In the data rows, the value 128 means zero.
There are 3 hidden groupings, and every row belongs to one group of each. In each grouping, the first row asked about is in group 0, and each new group gets the next number.
Here is the table:
[102 127 176 138  91  97 142 193 113 126 132  89 164 138 150  95]
[135 165  94  99 126 157 109  93 146 124 134 146  71  89 128 172]
[120 102 189 149  94 137 149 204  78 133 121  62 148 164 139 107]
[137  33 125 130 113 114 151 173  92 107 104  88 146 138 128  72]
[138  39 110 125 116 114 150 181 110 119 108  93 145 121 149  74]
[169  99 172 140 113  86 149 160 152 132 171 106 158  73 150 105]
[172 170  66  94 160 101 144 164 139 192 164 184 185 118 130 157]
[142 188  99  87 136 150  98 102 168 100 158 156  73  96 106 162]
[ 73 130 111 118 130 134 147  54 111 120  78 153  64 117 115 131]
[ 66 121 105 108 132 130 149  56  99 132  72 139  66 114 129 140]
[145  66 167 171 136 123 105 161 142 112 133  94 185 165 133  90]
[103 152  98 131 160 165  72  71 153 103 115 154  97 142 104 155]
[ 95 187 124 118 114 158 111 114 106 102 102 130  72 148 121 160]
[149 190  96  99 124 151  96  93 160  91 163 159  62  84 112 169]
[173  97 144 122 114 126 135 179 151  99 176  99 139  95 125 102]
[ 87 183 104 106 143  95 179 158  78 233 103 158 199 164 157 168]
[ 89 189 129 126 105 155 113 115 105 116 111 130  78 150 132 171]
[ 97 205 131 118 112 160 112 126 117 113 115 131  73 145 127 181]
[ 80 163 142 160 156 143 103  38 140 101 100 142 100 159 110 143]
[ 94 119  62  89 165  82 181 116  81 217  86 181 185 134 139 122]
[100 120  45  69 159  70 165 134 114 208 104 180 182 119 150 126]
[184  81 134 132 104 116 136 173 142 110 162  99 157 104 136 106]
[188  81 153 140 105 123 147 180 131 109 172 103 154 105 126 102]
[172  84 148 141 112 128 136 182 134 113 169 103 157 105 128  89]
[ 73 202 138 115 103 134 130  99 101 123 104 137  85 133 138 163]
[141 175 113 115 123 166 129  82 149 108 135 153  71  91 100 159]
[137  37 132 125 121 127 150 175 107 127 130  85 134 129 138  81]
[164  87 162 140 100  95 149 161 141 127 154 108 153  82 129  85]
[170  66 154 142 144 120  90 168 135 103 159 111 175 163 123  84]
[105 151  92 125 158 163  61  65 146  99 111 138  90 160 110 161]
[127 113 162 142  86 129 137 205 109 112 122  69 149 151 135 104]
[117 179 128 121 131 132 127  66 149 117 145 151  82  75 114 157]
[ 91 177 122 114 145  82 167 163  83 214 103 163 201 168 157 143]
[158 172 101 103 125 160 111  90 156  98 144 157  52  91 115 174]
[132  70 177 166 129 110 121 134 145 126 126  95 173 147 139  87]
[129  81 170 168 127  96 116 132 152 114 123 107 182 157 134  75]
[108 150 125 149 158 170  90  58 132 122 113 140  88 161 109 161]
[ 89 119  78  96 127 157 119  81 103 124  89 143  58 124 124 149]
[153 173 119 131 127 163 128  79 138 105 133 148  62 100 102 171]
[158  90 182 159  98 103 160 156 133 135 156 109 156  97 140  88]
[132 143  72 120 195 107 107 133 123 189 129 188 207 195 122 135]
[138 146  82 124 197 108 114 139 128 188 127 179 210 190 129 146]
[159  76 140 166 130 121  98 168 159  94 143  99 175 157 134  78]
[193  83 151 136 113 137 144 179 137 120 161  94 137 100 132 108]
[111 127 188 152  80 106 160 183 111 128 124  79 152 135 151  98]
[ 98 149 123 146 154 166  83  63 125 114 100 146  89 172 107 159]
[142 179 109 118 127 161 122  90 159 100 144 156  73  94 109 163]
[ 74 151 147 145 149 144 113  32 142 153  92 140 101 135 127 155]
[161  87 178 146 105 100 170 152 147 120 153  98 156  78 130  88]
Some rows of the table again, each followed by its group in each grouping, the strongest grouping first:
[142 188  99  87 136 150  98 102 168 100 158 156  73  96 106 162] 0 0 0
[149 190  96  99 124 151  96  93 160  91 163 159  62  84 112 169] 0 0 0
[129  81 170 168 127  96 116 132 152 114 123 107 182 157 134  75] 1 1 1
[132  70 177 166 129 110 121 134 145 126 126  95 173 147 139  87] 1 1 1
[137  33 125 130 113 114 151 173  92 107 104  88 146 138 128  72] 1 2 0
[161  87 178 146 105 100 170 152 147 120 153  98 156  78 130  88] 1 0 1
[141 175 113 115 123 166 129  82 149 108 135 153  71  91 100 159] 0 0 0
[158  90 182 159  98 103 160 156 133 135 156 109 156  97 140  88] 1 0 1
[ 73 202 138 115 103 134 130  99 101 123 104 137  85 133 138 163] 0 3 1
[ 98 149 123 146 154 166  83  63 125 114 100 146  89 172 107 159] 0 1 0
[100 120  45  69 159  70 165 134 114 208 104 180 182 119 150 126] 2 2 1
[ 74 151 147 145 149 144 113  32 142 153  92 140 101 135 127 155] 0 1 1
[105 151  92 125 158 163  61  65 146  99 111 138  90 160 110 161] 0 1 0
[ 97 205 131 118 112 160 112 126 117 113 115 131  73 145 127 181] 0 3 0
[158 172 101 103 125 160 111  90 156  98 144 157  52  91 115 174] 0 0 0
[138 146  82 124 197 108 114 139 128 188 127 179 210 190 129 146] 2 1 0
[169  99 172 140 113  86 149 160 152 132 171 106 158  73 150 105] 1 0 1
[172 170  66  94 160 101 144 164 139 192 164 184 185 118 130 157] 2 0 0
[142 179 109 118 127 161 122  90 159 100 144 156  73  94 109 163] 0 0 0
[193  83 151 136 113 137 144 179 137 120 161  94 137 100 132 108] 1 0 0
[170  66 154 142 144 120  90 168 135 103 159 111 175 163 123  84] 1 1 0
[184  81 134 132 104 116 136 173 142 110 162  99 157 104 136 106] 1 0 0
[ 94 119  62  89 165  82 181 116  81 217  86 181 185 134 139 122] 2 2 1
[111 127 188 152  80 106 160 183 111 128 124  79 152 135 151  98] 1 3 1
[127 113 162 142  86 129 137 205 109 112 122  69 149 151 135 104] 1 3 0
[173  97 144 122 114 126 135 179 151  99 176  99 139  95 125 102] 1 0 0
[145  66 167 171 136 123 105 161 142 112 133  94 185 165 133  90] 1 1 0
[153 173 119 131 127 163 128  79 138 105 133 148  62 100 102 171] 0 0 0
[164  87 162 140 100  95 149 161 141 127 154 108 153  82 129  85] 1 0 1
[117 179 128 121 131 132 127  66 149 117 145 151  82  75 114 157] 0 0 1
[138  39 110 125 116 114 150 181 110 119 108  93 145 121 149  74] 1 2 0
